(in the rows, 128 means zero)
Each named turn below is shown by a few rows before and after it. Which turns, in which order, take the first row of each later pair to the second? The first pair is answered.
turn z362:
[146 125 133 113 150 127 120 163 100 114 136 137 107 111 162 101 174 122
 100] => [153 123 137 127 152  94 136 175 107 118 156 125 119 125 157 109 146 143
  92]
[ 76 114 138 128 136 140 103 117  76 117 126 134 110 121 131 142 151 101
 141] => [ 70 111 145 130 140 121 111 126  78 119 145 122 110 126 141 142 149 112
 131]
[ 81 129 154  97 122 160  90 127 158 111 121 165 138 160  97 164 150 110
 136] => [ 66 127 165  91 123 150  90 146 156 113 134 155 128 160 117 157 162 117
 120]
turn z537:
[ 94 119 138 130 140 125 120 157 124 112 178 113 121 159 142 128 112 127
 136] => [147 121 117 146 136 146 131 141  99 125 143 106 103 124 165  99 126 102
 150]
[136 127 143 109 129 147 131  94 118 159 122 152 127 133  73 139  97 140
 124] => [149 128 139 112 127 156 134  92 115 160 112 155 127 122  76 132  99 133
 130]
[129 117 103 122 171 147 125 104 125 111 154  76 127 140 103 121 108 154
 162] => [173 136  86 121 156 168 115 110 142 119 119  97 140 115 122 101 141 144
 158]
turn z801:
[172 149 116 128 125 139 122 132 127 137 107 132 137 122 119 115 128 120
 143] => [153 141 121 118 134 155 112 119 110 130 109 132 119 117 124 110 137 105
 149]
[161 141 127 137 112 115 138 154 154 136 119 140 157 118 139 123 132 138
 115] => [172 134 122 144 117 132 140 133 128 134 107 137 137  99 144 113 139 119
 127]
[145 127 112 134 130 147 115 103 119 108 101 129 108 145  93 129 114 115
 145] => [122 124 116 127 131 144 105 107 122 103 112 129 106 152  92 135 116 119
 144]
[ 86 128 132 124 136  68 144 155 130 129 180 101 130 167 112 143  98 174
 112] => [151 139 114 153 124  61 167 152 137 144 157 100 149 150 119 128  93 174
 113]
turn z931:
[ 61 107 145 114 161 139 132 101  67 112 148 101  91 134 164 129 126  89
 152] => [ 68 111 138 113 152 166 121  92  69 107 130 119  96 127 156 130 139  78
 160]
[ 89 107 121 148 161 101 140 100 123 120 173 113 123 166  96 161  74 147
 123] => [123 136  96 117 139 192  95  85 142 109  97 174 139 127 101 152 146 100
 145]
[ 99 107  97 145 135 121 111 101  85 135 129  96 111 113 142 104 113 131
 144] => [106 113  92 141 129 139 102  93  91 134 114 113 112 110 135 100 125 120
 150]
[146 132 125 124 133  74 159 137  94 134 155  97 144 125 121  99 116 112
 132] => [145 134 108 116 131 114 148 101 100 121 126 126 154 128  79 115 103  92
 160]

Each pair is 2 to 3 turns apart.
[ 92  90 161 131 177  88 133 127  98 155 182  80  88 152 125 120 105 137
 103] => [ 72 111 142 108 159 157  98  94 136 134 136 149 129 160  47 161  95 120
 135] -> z931 z801
[121 106 138 109 102 137 122 132 128 123 120 111 109 130 190  92 174 106
 107] => [ 72  91 145 113 118 105 136 114 124 118 160  95 110 172 135 128 102 132
 111] -> z801 z931
[124 126 117 129 155 141 135  75  51 110 127 118 105 130 102 129  92 104
 157] => [ 87 139 129 104 143 133 115  97  97 102 138 146 143 169  66 160  83 132
 146] -> z801 z801 z362
[110 124 159 124 131 117 112 163 137 118 151 125 123 161 128 134 152 123
 131] => [152 111 144 153 140 117 139 136 100 130 142  99 106 141 132 119 127 108
 144] -> z362 z537
[158 152 100 123 112 120 125 135 161 136  90 144 155 122  95 139 109 144
 131] => [158 145 102 113 112 150 109 122 134 132  78 141 118  96 127 118 145 112
 138] -> z801 z362
[109 137 115  98 102 152 111 126 160 118 107 163 150 122  83 147 118 145
 132] => [137 116 108 117 117 165 123  97 100 121  98 129  92  86 121 115 126 112
 150] -> z362 z537 z537
[113 109 111 105 114 122 134  53 114 113 104 170 140 180  86 143 123 134
 133] => [108 103 118 113 123  94 145  62 109 117 126 151 139 188  91 144 105 148
 125] -> z931 z931 z931
[106 155 152 144 132 101 123 161 132 169 140 116 175 182 160 160 110 152
 108] => [151 147 131 175 133 101 148 130 105 178 126 101 165 161 153 146  81 140
 124] -> z537 z537 z931
[128 129 120 107 147 168 115  79  74 127 104 141  98  94 152  91 169  89
 135] => [ 93 121 120 110 160 161 120  56  68 116 121 138  98 125 104 119 121  98
 150] -> z362 z931 z931
[133 148 137 141 140 147 128 103 138 117 134 148 139 150 105 130 136 101
 161] => [133 140 148 149 148 105 143 123 132 123 168 120 136 161 117 131 120 121
 140] -> z931 z362 z931
[153 140 134 122 107 168 110 101 141 125 126 133 120 102 100 133 124 113
 163] => [162 137 151 128 106 111 127 150 142 141 153 100 119 105 157 109 142 136
 130] -> z931 z362
[130 137 151 128 149  54 168 166 127 155 167  77 142  96 155 117 117 160
  87] => [137 160 136  84 128 160 112 148 148 136  92 148 136  61 156 108 200 103
 112] -> z931 z931 z362
[175 115 119 157 102 112 137 124  94 145 107 105 116  93 165  94 125 105
 134] => [ 73  93 150 123 125 110 113 118  87 123 155  97  88 128 140 126 111 106
 130] -> z801 z931 z801
[129 129 106 137 129 106 144 114 166 118 134 131 154 137  86 154  79 153
 120] => [113 138 111 113 117 120 123 133 185 116 123 157 161 134 102 154 120 149
 114] -> z537 z931 z537
[100 124 141 107 150  75 159 135  84 125 154  91 105 161 151 117 143 132
 123] => [143 136 100 115 136 145 151  71  89 120  88 133 122 142  92 128 125 101
 168] -> z537 z931 z931
[ 93 142 146  99 146 149 108 146 139 104 108 153 138 147 132 160 151 112
 125] => [ 90 141 146  99 148 149 109 137 138 105 114 155 137 152 117 164 139 115
 129] -> z931 z931 z931
[154 149 130 132  98 121 118 128 161 123 116 140 169 135  97 146 107 141
 151] => [171 137 141 147 105  86 139 153 134 137 143 101 141 119 153 117 121 145
 130] -> z931 z801 z931
[126 122 126 153 142 104 139 117 122 124 136  83 110 125 117 123  89 144
 125] => [170 137 109 155 125 125 136 116 134 133 103 105 128 110 120 115 104 137
 127] -> z537 z931 z362
[166 157 120 133  99  90 139 174 200 150 114 149 207 140 108 145 118 175
 112] => [110 108 120 114 138 194 104  81  81 118  92 132  75  84 138 121 162  75
 168] -> z801 z801 z801
[199 133 120 147 126 133 146 145 105 135  96 108 127  94 193  84 174 106
 114] => [159 115 132 136 143 138 141 132  75 125 115  92  91  98 198  89 175  98
 118] -> z362 z801
[ 80  90 156 121 154 101 125 133 111 103 182  82 111 120 139 153  86 139
 148] => [139 122 127 103 127 188  93 115 132  98  92 147 132  75 139 137 154  94
 171] -> z362 z362 z931
[ 64 126 152 120 134 129 122 133 106 111 151 123 100 113 159 130 148 112
 101] => [120 126 120 155 135 153 146  84  86 118 121 122 103  98 125 127 103  95
 132] -> z801 z931 z537
[107 105 152 133 150 117 124 129 105 137 158  86  86 120 151 104 135 134
 134] => [157 133 122 130 128 172 108 107 133 132  92 138 119 101 124 106 154 113
 160] -> z931 z537
[196 165 115 139 118 151 147 145 149 140  87 131 163  87 157 106 148 112
 131] => [ 80 162 151  85 131 153 103 165 177 113 130 155 166 140 121 152 152 128
 121] -> z801 z537
[143 160 119 161 111 114 138 102 134 107 121 123 145 138  95 149  66 138
 110] => [143 167 123 154 106 116 131 121 154 108 116 136 162 143 100 149  81 144
 101] -> z931 z537 z801
[117  88 141 109 137 166  89 113 128 108 121 147  82 105 130 143 160 100
 136] => [ 99  85 146 108 145 157  90 115 127 104 131 143  85 114 119 152 153 105
 134] -> z537 z537
[209 147 107 150 113 193 134 131 148 116  86 138 146 103  94 135 124 126
 123] => [151 129 133 122 129 213 108 141 117 104 106 125  87  90 148 119 180  99
 115] -> z801 z362
[198 147  87 162 121 151 150 115 122 121  92 138 144 110  89 110 134 124
 158] => [138 111 123 166 156  90 168 128  78 118 165  76  94 132 117 107 108 140
 140] -> z801 z931 z931
[138 116 126 129 134 108 142 135 131 150 149 116 133 135 149 108 121 142
  99] => [133 125 112 118 132 156 124  99 137 138 115 155 140 133 104 125 112 119
 130] -> z931 z362 z537
[ 93 130 148 120 128  85 127 181 172 125 160 126 158 163 129 145 117 174
 106] => [210 132 106 165 120 113 161 140 129 149 103 110 140 104 155  99 117 136
 134] -> z801 z801
[173 159 119 128 103 102 136 145 183 143 106 159 187 132  97 139 119 155
 117] => [119 122 148 140 133  52 152 145 133 144 172  95 136 149 121 137  88 169
 104] -> z362 z931 z537
[116  86 108 119 207 140 130 159  83 147 127 106 130 101 162  80 151 126
  93] => [148  97  87 125 195 177 130 130  85 144  89 132 146  92 128  83 137 107
 116] -> z801 z931 z537
[172 130 116 134 129 104 148 139 121 136 137 110 130 109 159 100 147 123
 116] => [170 138 118 129 120 103 142 151 142 137 132 122 151 112 152 105 150 132
 111] -> z537 z801
[ 68 133 170 129 124 104 122 115 135 118 125 110 108 165 110 168 111 150
 128] => [100 135 149 145 123 127 128  83 128 122 102 118 107 153  86 167  89 134
 151] -> z801 z931 z537
[158 165 139 150 127 117 135 157 137 138 125 132 149 132 134  99 152 130
 109] => [124 157 148 151 136  93 141 152 132 131 153 120 149 152 109 121 122 141
 108] -> z362 z537
[195 160  94 156 113 145 153 123 142 134  79 160 145 128  94 103 121 118
 140] => [125 125 124 128 145 159 130 123  84 122 113 129  63 110 155  81 171  86
 132] -> z931 z801 z801
[157 118 134 134 132 100 128 155 136 152 129 103 129 127 167 107 138 116
 117] => [168 115 114 148 141 125 136 112 116 147 112 106 117 119 137 114 109  96
 148] -> z362 z362 z801
[192 131 104 154 120 177 191  97 131 151  67 159 150 132 110  99  69 137
 182] => [166 117 125 130 130 201 163 114  96 147  72 141  89  97 195  64 150 101
 165] -> z931 z801
[106 121 122 114 122 128 114 162 136 131 138 130 123 118 160 128 177 127
 114] => [113 127  97 123 122 162 113 121 137 124 112 156 139 123  97 149 142 118
 144] -> z931 z362 z931
[129 149 141 116 113 114 123 159 148 129 137 137 113 109 167 110 151 158
 101] => [158 136 109 147 117 136 143  93 124 127 114 138 106 106 107 120  88 141
 143] -> z931 z362 z537
[126 153 131 156 142  81 150 141 149 163 167 109 148 151 118 147 116 191
 103] => [158 131 117 175 156 118 163  91  84 160 147  87  87 107 144 116 125 143
 131] -> z537 z801
[104 116 146 120 129 117 123  92 137 141 119 129 122 153 109 142 118 181
 134] => [115 111 144 120 133 143 115  81 111 142 103 123  92 122 141 122 152 152
 141] -> z537 z931 z801
[ 75 111 115 115 122 176  83 127 107 142 104 172 127 171  55 188 101 113
 177] => [136 129 138 117 104 102 100 236 133 180 122 137 137 141 189 124 188 142
 107] -> z931 z362 z801
[110 132 129  94 122 185  93 133 121 124 106 150 109 104 154 119 199 103
 128] => [ 95 150 138  90 112 145  95 177 163 129 124 163 156 136 136 141 185 144
 107] -> z801 z801
[ 90 116 128 119 122 149 122 109 132 117 110 115 125 134 127 124 121 116
 150] => [ 95 123 128 114 116 156 114 114 145 119 100 125 137 137 131 123 131 116
 145] -> z537 z537
[112 136 151 108 131 132 135  97 140 119 134 164 160 128  84 143 136 145
  86] => [130 144 148 106 123 141 128 104 142 123 122 170 160 119  99 135 154 142
  82] -> z362 z801 z362
[102 139 139  89 112 141 126 137 148 131 135 130 139 157 111 133 129 146
 123] => [161 142 123 121 107 125 155 136 139 153 122 118 148 137 129 112 117 151
 118] -> z801 z801 z931
[174  99 121 130 125 137 159 131 121 141 132  85  99 106 163 112 120 120
 121] => [173 103 117 139 125 118 172 129 130 144 148  85 113 123 137 126  88 139
 123] -> z537 z931 z537
[ 95 140 147 120 111  91 129 159 169 129 157 141 162 156 125 152 127 165
 112] => [198 140 110 159 105 115 159 122 136 149 104 127 147 102 147 112 127 132
 136] -> z801 z801
[ 87 122 157  98 135 131 113 159 107 134 148 128 102 118 172 103 170 130
 123] => [ 85 126 161  98 132 111 117 169 119 139 157 129 116 126 166 111 161 148
 111] -> z537 z801
[121 118 123 155 136 132 141 105  85 141 145 139 107 113 137 141 103 126
 154] => [116 118 123 146 133 141 132 109  83 139 142 141  98 106 147 135 117 124
 157] -> z362 z362
[190 127 141 162 118 139 151 165 131 134 115 103 120 115 133  97 160 102
 109] => [161 123 148 164 121 108 160 163 148 129 139 107 151 150  79 132 106 134
 109] -> z537 z801 z931
[150 144 116 160 125 118 135 108 105 133 128 122 138 163 135 114 126 156
 128] => [140 150 114 150 123 130 125 105 120 128 123 139 150 172 118 126 125 153
 132] -> z537 z537 z362
[ 80 119 145 145 158 118 101  99 110 124 152 130  95 141 150 128 146 140
 111] => [ 94 127 137 155 145  96 117 111 137 130 152 132 135 163 120 146 113 164
 108] -> z801 z362
[158 165 106 106  89 158 167 141 164 124  98 164 149  94 121 112 126 100
 152] => [123 151 125  85  99 162 152 152 143 116 115 148 109  81 165  98 165  84
 143] -> z801 z362
[135 134  93 162 120 191 121  83 122 100 109 149 120 108 107 155 110 127
 141] => [125 132  97 174 128 170 133  82 115 102 134 133 119 121  97 161  84 141
 138] -> z931 z931 z931
[ 77 100 170 154 137  93 143  95 126 107 128 123 132 182  52 189  62 112
 109] => [156  94 141 177 140 140 156  55  74 116  78 110  93 119  92 142  94  60
 134] -> z801 z537 z801
[140 113 139 135 139 104 136 120  62 141 112  69  88 109 169 100 135  99
 116] => [ 69 113 154 120 143  86 126 119  94 123 146  86 121 165  95 154  84 128
 118] -> z931 z801 z801
[ 82 135 151  53 167 114 102 115 137 124 148  88  83 155 111 164 122 109
 111] => [130 133 138  71 166 140 115  95 105 126 120  78  56 116 143 134 142  79
 119] -> z931 z362 z537
[113  96 133 154 153 152  90  64 129 158 120 123 162 127  94 177  95  97
 162] => [111  90 144 161 160 119 104  79 121 166 143 103 154 136 102 178  81 112
 155] -> z931 z931 z931
[138 116 130 145 135 121 134 120  97 140 163 102 115 117 132 126 108 132
 139] => [155 125 122 137 123 155 121 113 102 136 132 128 115  98 139 117 138 115
 144] -> z362 z362 z931
[ 61 119 162  86 113 147  87 173 158 122 154 130 145 149 162 131 148 138
  73] => [ 99 101 140 104 127 208  92 105  91 116 117 121  88  98 165 104 150  78
 116] -> z537 z931 z931
[ 95 100 148 108 145 109 145 136 134 114 155 122 113 149 149 141 127 119
 128] => [100 108 136 105 136 121 139 125 160 111 139 147 142 160 114 158 113 124
 138] -> z931 z801
[117 136  81 156  90 127 150 130 105 140 160 124 141 114 112 136  97 109
 140] => [123 142  79 144  89 155 132 133 106 140 140 139 132  94 131 120 135  92
 142] -> z801 z931
[126 109 118 143 132  89 151  82 134 136 129 149 137 148  70 150  29 159
 150] => [143 116 104 130 125 158 127  50 121 129  80 177 118 112  79 136  73 113
 171] -> z801 z362
[ 54 123 159 110 127 119 100 150 146 103 157 139 135 167 107 154 133 141
 101] => [131 105 131 147 136 148 127 106  72 117 124 107  71  99 165  99 153  90
 123] -> z537 z931 z931
[144 117 128 136 143 138 150 136 117 120 126  94  95 105 167 107 154 101
 131] => [118 122 139 125 141 112 140 168 142 119 149  96 117 127 172 117 154 124
 108] -> z801 z537 z362
[113 127 147 109 131 129 111 142 161 125 140 129 113 132 143 130 156 129
 104] => [171 121 129 135 132 133 135 119 138 136 122 113  99 111 152 114 140 118
 118] -> z537 z362 z537
